In the rows, zero is written as 128.
which system made each run
run 1, Feri (8 x 20)
[[145  83 142 121 162 105 130 156 124 124  79 100  64 161 145 138  98 125
  175 161]
 [160 143 111  78 143 155 108 181  69 145 102 163 104 103 136 128 156 137
   91 140]
 [ 99 181 109 143 143 129 168 173 159 177 131 169 108 119  98 105  85 105
  117 116]
 [121 130 117 137  71  79 103 167 161 128 107 108 171 142 142 117 130 134
   76  66]
 [115 128 117 135 152 156 154 112 147  68  59 130 184 160 140 150 124 125
  170  94]
 [153 161 109 128 137  96 130  92  52 113 158 128 175 116 175 159 131  92
  143 129]
 [111 133 110 120 145 125 117  69 167 138 161 155 148  59  78 154 152 108
  136 151]
 [131  78 139 140 120  48 109 121 167 143 133  81  85 130 129 142 109 116
  153 154]]
run 2, rulo (8 x 20)
[[140  76 127  90 136 104  68 159 165 132  70 125  85 112 101 132 106 137
  129 150]
 [152 138 109  98 155 126 106 185  97 128  42 144 105 137 147 128  86 120
  133 136]
 [126 195  89 112 161 158 150 152 110 145  80 185 146  98 117 134 120 104
  121 127]
 [ 96 176  91 144 128  94 155 139 184 161 124 160 154  95 100 136 122  93
  111 101]
 [115 115 103 139 113  59 140 136 184 109  97 111 176 134 138 166 156 109
  127  77]
 [140 103 116 130 165  84 170 120 113  89 122 107 147 153 168 185 160 102
  179 111]
 [149 114 116 106 171 108 146  97  87 127 177 138 116  92 133 179 179 101
  157 159]
 [131  79 128  98 154 104 101 119 160 151 159 136  76  80  83 148 147 122
  138 168]]
run 3, Folok (8 x 20)
[[110 168 113 118 131 175 109 112 159 161 107 172 126  70  71 110 124 130
  106 158]
 [110 128 132 166  94  67 122 144 194 154  83  88 110 145 128 110  88 123
  124 127]
 [151 131 117 111 113 139 118 147 103 100  41 111 155 138 165 145 188 152
  104 118]
 [120 178 109 152 172 130 209 139 100 128 128 148 143 150 153 146 119  91
  165 112]
 [117 152 103 121 107 101 130 125 145 159 187 153 157  76 107 141 184 115
   79 105]
 [103  60 131 120 152 109 136 130 215 100 118 121 122 138  91 153 136 128
  164 105]
 [170  85 121  89 133  68  80 148  75 107 124 110 128 132 169 159 126 115
  132 125]
 [134 148 112  94 189 185 129 121  94 122 110 184 118  98 105 139 104 112
  159 159]]
run 4, suro (8 x 20)
[[139 193 115 149 114 127 158 102  94 168 117 120 124  90 148 138 190 123
  100 175]
 [101 132 135 165 114 114 193 137 194 162 137 107  97 131 112 130 189 137
  116 130]
 [143  90 128 110 115  83 142 200 122 131 155 113 112 157 154 138 179 139
   95  80]
 [125 101 117  85 183 169 156 187 123 100 134 178 124 146 112 143 139 130
  144  83]
 [123 145 113 110 153 118 114 140 101 138 200 175 143 115 114 119  59  89
  135 101]
 [112 107 122 107 115 134  55  89 174 115 141 149 165  87  77 122  94 127
  120 119]
 [137 105 129 133 120  80  74 102 144 107  70  93 137 134 141 136  64 112
  161 146]
 [156 161 113 120 131 142 107  96  89 123  44 123 139  99 150 145 153 129
  128 178]]
run 5, bazi (8 x 20)
[[161  84 142  82 169 159  93 135  66 101 132 139  96 139 139 134 105 134
  160 154]
 [136 153 139 118 146 166 108 122  85 167 160 154  77 104 110  95  76 125
  129 183]
 [115 152 149 148  77 155  97 134 145 175 128 118  96 122 106  66 100 157
   80 153]
 [115 143 151 164  86 156 143 153 139 123  80  94 132 189 152  83 112 161
  107 105]
 [130 172 129 154 119 157 176 125  73 103 126 121 176 171 179 124 144 128
  127  95]
 [111 158 128 155 131 149 183  79 115 124 205 137 167 119 129 141 174 116
  134 116]
 [116  78 146 138 107  96 129  93 164 122 211 100 135 123 114 144 176 134
  127 113]
 [144  33 153  96 141 123 103 131 130  84 145 100 108 157 132 149 153 152
  155 121]]
run 6, lef (8 x 20)
[[154  86 147 100 124 114  52 116  96 134 153 117  90 113 125 115  81 131
  132 170]
 [133 132 147 116 137 199  99 117 115 135  76 134  87 121 108  97 102 156
  133 186]
 [131 187 141 166  91 133 130 135  99 177 107 106  96 136 151  81  92 135
  101 167]
 [113 173 132 157  78 174 147 130 141 135  85 115 156 138 134  98 172 163
   76 114]
 [113 141 138 178 103 109 192 140 140 121 131  89 148 186 168 124 152 132
  129  86]
 [132 117 125 123 124 135 159 113 106  91 180 127 182 139 149 159 206 132
  120  81]
 [109  87 137 133 167 121 170  98 153 106 208 133 127 136 109 154 139 110
  179 111]
 [141  68 138  92 133 105  72 104 118 120 207 131 121  98 108 142 130 125
  131 136]]
run 7, tofo (8 x 20)
[[139  81 133 133 135  50 147 137 124 117 185  94 120 154 159 160 143 107
  153 104]
 [148  64 124  70 168 136 120 154 112 103 157 149 110 116 116 166 190 138
  134 117]
 [129 104 133 101 173 127 113 146 121 150 185 162  73 114  95 120  72 108
  157 149]
 [136 123 122  86 108 150  52 163 124 148 116 158 117  97  98  95 100 146
   78 130]
 [113 137 143 142 127 168 107 134 148 120  61 126 118 156 117  88  47 139
  146 140]
 [142 198 121 149  98 155 125 120  71 132  75 121 161 134 169 106 122 133
   99 138]
 [ 96 175 130 179 116 167 182  71 162 122 107 118 166 128 122 127 158 132
  139 134]
 [125 145 125 172  86  60 153 103 130 139 167  85 162 134 164 143 161 111
  114 107]]
run 8, suro (8 x 20)
[[143  98 116 105  85  77  57 117 151 126 112 107 155  89 122 145 166 136
   87 124]
 [129 106 117 125 171 111 152 145 157 106  34 116 108 148 136 159 122 117
  179 139]
 [154 190  98 118 139 110 140 144  58 164 128 150 126  91 158 143 151 101
  104 151]
 [ 86 150 116 147 133 140 169 120 209 161 134 150 121  95  73 126 157 125
  118 131]
 [135 100 120 127  93  34 108 174 144 142 148  99 128 141 151 137 129 114
   98  85]
 [136  96 107  77 168 157 124 164 137  84  66 161 146 128 118 162 164 136
  138  97]
 [129 172 102 132 171  98 156 137  92 146 150 161 131 120 139 141  69  72
  160 128]
 [116 143 108 112 109 127  86  91 162 146 156 156 161  57  81 134 154 124
   92 135]]
run 9, tuk (8 x 20)
[[132 111 125 135 142  83 142 145 169 156  60 100  69 120 126 148 142 122
  147 173]
 [153 113 114 102 132  95 142 207 113 137  79 119  95 142 158 148 180 137
  102 115]
 [117 133 105 109 179 142 186 201 143 129 110 169 112 144 117 142 139 114
  140  89]
 [113 151  99 122 122  86 142 178 141 148 174 163 158 121 121 129 118  99
   96  62]
 [105 117 102 110 132 115  97 116 181  97 124 159 198 105  93 146 110 111
  129  74]
 [141 133 108 119 133  80  80  93 102 100 126 130 186 117 148 151  70  87
  152 114]
 [147 159 104 106 148 137  92  72  94 123  98 148 156  69 125 155 137 107
  138 176]
 [136 154 117 145 139  83 127 100 136 173  93 111  85  90 126 142 113 101
  147 201]]
run 10, lef (8 x 20)
[[130  77 163 113  97 172 108 150 141 127 146 106  95 146 113 101 179 185
   91 127]
 [132 107 165 135 136 169 161 163  89 123 166 115  83 190 150  95 112 152
  138 123]
 [126 153 147 126 111 195 128 115  73 128 202 149 149 134 128  92 130 146
  100 115]
 [ 92 129 160 168 103 166 135  85 161 119 177 116 147 155 107  87  85 140
  140 116]
 [139  96 161 141  80 128  81  77 108  95 155  79 161 152 154 114 127 152
  123 124]
 [133 106 160 146 142 182 150  66 108  91 123  96 121 150 141 134 155 151
  172 168]
 [138 143 150 156 114 128 147  78  89 160 194 100  96 113 143 122 159 130
  127 184]
 [109 107 157 140 101 169 134 106 170 151 158 111  92 114  91 105 185 170
  101 155]]
run 11, Folok (8 x 20)
[[159  79 130  75 145 121  49 140 103 117 102 133  99 111 122 132  93 132
  137 157]
 [137 160 123 116 151 153 100 137  95 146  81 150  99 120 125 104  49 116
  144 169]
 [118 200 117 152  90 136 109 132 133 177  84 135 129 105 119  88  92 127
   84 152]
 [101 164 126 169  92 137 153 135 184 134  50 105 149 146 128 109 138 145
  108 115]
 [131 150 117 156 103  98 172 139 122 109  91  95 173 163 180 148 181 127
  117  89]
 [125 141 108 127 158 136 193 119 112 102 154 147 171 129 142 171 201 113
  143  94]
 [119 103 116 121 153  83 153 116 146 132 217 144 133 104 109 164 160  97
  144 106]
 [136  48 129  82 151 104  86 128 158 113 162 136 106 101  92 157 148 131
  140 130]]
run 12, Feri (8 x 20)
[[124  94 135 128 141 146 182 173 137  90  97 113 131 187 153 143 177 150
  140  82]
 [140 133 121 106 160 151 164 150  62  99 183 158 159 152 154 143 144 115
  136  83]
 [108 129 120 116 136 133 114 107 137 125 222 169 167 102  93 125 100 106
  126  92]
 [117  81 145 132 103  96  66  93 171 110 155 104 146 131 107 115  67 125
  143 117]
 [150  94 146 110 127 154  67  91 111  91  69 103 126 136 135 125  99 148
  154 167]
 [149 174 129 130 146 161 126 108  68 157  98 134  92 106 142 116 112 124
  136 201]
 [118 183 122 149  98 125 141 134 144 198 129 132  94  86 111 106 159 133
   78 165]
 [103 123 136 162  99 110 172 163 198 148  93  95 105 155 123 117 169 149
  107 111]]
run 13, rulo (8 x 20)
[[131 161 125 152  75 115  89  68 141 142  94  95 161  90 131 123 152 137
   95 164]
 [113 129 151 176 121 136 176 117 167 137  68  80  89 161 137 119 139 145
  154 162]
 [151 157 131 137 103 124 160 161  76 155 125 105 107 138 175 125 197 144
   85 136]
 [108 113 142 120 151 194 187 156 149 132 160 151  97 141  98 120 185 155
  123 115]
 [127 105 135 113 106  96 114 184 121 148 212 135 115 142 126 105 119 131
   86  78]
 [124  71 138  92 133 170  89 131 137  65 137 144 172 153 113 127 117 150
  136  75]
 [134 135 133 132 142 119 104 108  80 113 170 133 147 149 146 114  34  98
  163 124]
 [129 154 123 125 110 163  76  47 117 113 118 136 181  83 113 127 122 129
  123 157]]
run 14, tofo (8 x 20)
[[156 113 128 127 125  80 110 157 113 131  49  86  92 150 168 137 114 125
  139 154]
 [137 160 113 120 168 173 182 150 106 140  69 148  99 118 134 146 181 132
  136 161]
 [100 192 109 159 133 111 181 144 153 188 160 154 114 105 108 117 118  98
  112 128]
 [107 123 108 127  92  88 116 171 188 129 112 132 169 130 115 128 142 129
   84  58]
 [131  99 117 119 159 100 139 151 130  75  90 122 158 178 156 156  93 107
  177  81]
 [153 148  97  91 172 137 127 111  63 103 131 167 166  97 144 171 147  98
  148 132]
 [108 138 112 127 147 122 112  69 171 145 156 156 136  64  74 141 112 100
  145 160]
 [138 108 122 124  87  53  59 130 162 150  96  98 120 101 124 128 107 124
  101 144]]
run 15, bazi (8 x 20)
[[134 127 156 154 118 163 172 123  82  94 141  95 141 191 179 118 150 149
  141 110]
 [133 142 142 138 136 163 174  98  68 120 212 129 140 139 150 133 172 129
  135 127]
 [116  93 157 135 119 142 143 103 135 137 237 119 107 126 108 119 165 144
  122 130]
 [134  49 168 111 111 134  98 140 130 110 183  98  97 163 126 112 134 163
  126 115]
 [148  84 158 101 147 177 107 144  71  96 151 127 102 171 145 110  98 150
  151 130]
 [137 150 149 124 136 183 112 113  62 143 183 146 105 129 128  89  80 133
  129 160]
 [111 149 162 156  83 176 109 102 130 157 171 116 111 129 109  68 103 157
   96 151]
 [117 122 169 167  75 155 129 123 132 120 128  77 128 183 152  81 121 167
  110 118]]
run 16, tuk (8 x 20)
[[148 106 103  82 181 111 125 162  89  90 127 162 154 135 145 168 116  99
  158  89]
 [129 164  93  99 166 120 121 134 103 151 170 189 139  74 104 143 104  86
  126 129]
 [115 141 104 122 115  83  78 115 180 162 118 145 135  69  85 129  92 103
  109 141]
 [145 115 112 113 112  81  62 132 144 113  38 107 147 116 140 140 100 121
  125 134]
 [154 161 104 113 161 131 133 142  78 116  37 137 136 128 164 151 126 112
  147 149]
 [126 198  97 145 150 115 187 141 115 175 105 150 113  96 135 145 156  97
  121 153]
 [108 135 105 142 116  69 159 146 201 160 108 121 126 103 111 152 177 113
  107 115]
 [134  78 108 108 138  65 127 163 161  92  94 114 151 148 145 172 151 116
  142  78]]

runs to name
run 17 (2 x 20)
[[116 171 152 173 125 166 154  64 100 143 166 116 121 133 133 100  93 122
  152 174]
 [128 138 157 162  66 134 120  85 125 150 158  84 125 123 139 103 174 158
   88 156]]
 => bazi
run 18 (2 x 20)
[[152 147 136 108 152 171 103 106  67 150 132 146  86  99 125 113 105 129
  136 198]
 [122 161 140 147 105 141 123 136 148 193 108 120  65 105 106  89 116 143
   99 187]]
 => tuk
run 19 (2 x 20)
[[133 186 103 125 127 133 122 159 128 172  46 148 105  96 122 115 118 121
  100 161]
 [119 188 102 157 107  92 165 168 152 169  68 122 128 126 143 125 142 115
   95 119]]
 => Feri
run 20 (2 x 20)
[[112 167 103 120 128 127 152 202 132 149 131 171 144 135 121 111 113 114
   91  68]
 [102 126 104 119 113 115 114 154 178 105 122 154 194 129 107 131 117 119
  105  48]]
 => Folok
run 21 (2 x 20)
[[118 149 116 139  83 119  92 141 164 112  49 116 183 140 135 111 104 138
   97  92]
 [132 154 120 156 141 126 161 104 110  88  57 105 170 163 174 149 119 113
  172 123]]
 => tofo
run 22 (2 x 20)
[[124 169 105 118 160 191 140  94 112  98  73 166 179 105 121 146 143 121
  148 134]
 [114 170 113 169 121  63 149  87 149 169 158 117 133  98 127 138 104  82
  140 151]]
 => bazi
run 23 (2 x 20)
[[145 114 117 109 165 121 162 103  94 122 178 137 123  99 135 178 206 115
  146 145]
 [128  72 133 101 155 101 117 128 158 151 187 135  71  94  87 146 148 122
  140 154]]
 => rulo
run 24 (2 x 20)
[[132  96 141 106  79 117  65 170 140 151 157 123 106 125 111  90 119 156
   67 110]
 [120 100 135 113 138 163 109 174 153  94  56 134 129 174 123 107  79 148
  141  97]]
 => suro
run 25 (2 x 20)
[[125 147 123 133 138 181 125  54 129  93  80 132 175 103 120 148 159 133
  151 156]
 [128 154 138 181 118  80 163  76 119 150 149  82 114 130 158 138 126 105
  157 171]]
 => suro
run 26 (2 x 20)
[[109  79 142 120 165 142 136  84 173 123 180 137  99 103  76 146 140 125
  170 155]
 [156  78 143 106 122  73  72 142 108 149 161 103  73 121 135 124  99 124
  127 160]]
 => suro
run 27 (2 x 20)
[[119 131 123 107  88 153  60 116 139 118 148 152 184 103  99 103 111 143
   81  95]
 [117 136 136 148 126 142  94  78 137 100  93 119 160 141 126 112  41 116
  169 139]]
 => tuk
run 28 (2 x 20)
[[106 126 144 159 127 145 188 109 128 111 213 122 153 160 134 128 154 128
  140  90]
 [119  79 147 124 116 128 115  86 135  99 224 120 160 130 117 136 150 133
  133  98]]
 => lef
run 29 (2 x 20)
[[124 109 151 140  75 152 129 155 145 112  98  90 135 172 146 101 173 177
   87  95]
 [126 130 154 144 136 174 184 156  84 110 158 121 122 196 161 104 124 143
  139  99]]
 => rulo
run 30 (2 x 20)
[[126 167  97 117 125 122 152 203 130 142  76 156 146 132 137 130 149 123
   87  80]
 [107 166  97 142 134 102 171 157 148 118 111 148 185 144 140 143 118  97
  127  59]]
 => Feri
run 31 (2 x 20)
[[131 163 100  88 147 178  98 146 117 139  91 188 140  80  96 121 125 127
  102 135]
 [109 179 112 162 116  85 127 134 160 169  93 129 124 119 122 108  52  95
  130 137]]
 => tuk
run 32 (2 x 20)
[[135  96 116  68 130 163  83 167 139 123 118 167 127  97  91 129 167 153
   85 108]
 [112 137 131 146 154 113 153 165 139 141 121 134  99 169 129 106  36 103
  164 116]]
 => Feri
run 33 (2 x 20)
[[129 114 141 154 128  66 115  84 132 148 175  94 102 121 133 131  80  98
  163 166]
 [153  87 132  90 106 131  85 143 129 127  95 113 108 103 124 139 204 165
   87 145]]
 => tofo
run 34 (2 x 20)
[[105 105 144 161 109  87 121 130 172 114 129  95 139 175 134 107  55 119
  152  93]
 [154 129 123 107 116 158  87  96  76  75  89 122 193 130 161 142 149 141
  124 119]]
 => bazi
run 35 (2 x 20)
[[123 134 167 164  94 147 158 118 100 150 203  97 102 160 148  91 142 150
  110 137]
 [120  79 168 124 107 185 132 138 137 105 165 108 113 169 121  99 163 179
  114 106]]
 => suro
run 36 (2 x 20)
[[129 138 103 115 110  98 112 193 145 118  55 134 164 144 145 130 118 126
   95  71]
 [115 169  92 127 165 140 159 133 131 100  82 167 187 130 131 152 109  96
  154  88]]
 => bazi
run 37 (2 x 20)
[[149 133 147 126  89 122  78 126  62 143 192 116 126 132 152  93  97 134
   93 132]
 [104 130 154 141 126 222 131  92 154 104 104 132 141 145  98  96 119 163
  139 138]]
 => lef
run 38 (2 x 20)
[[156  88 127  81  97 118  46 165 110 113  97 122 133 124 135 122 134 154
   83 113]
 [114 159 122 133 174 179 154 139 128 125  71 159 114 142 115 115  65 115
  170 144]]
 => Feri
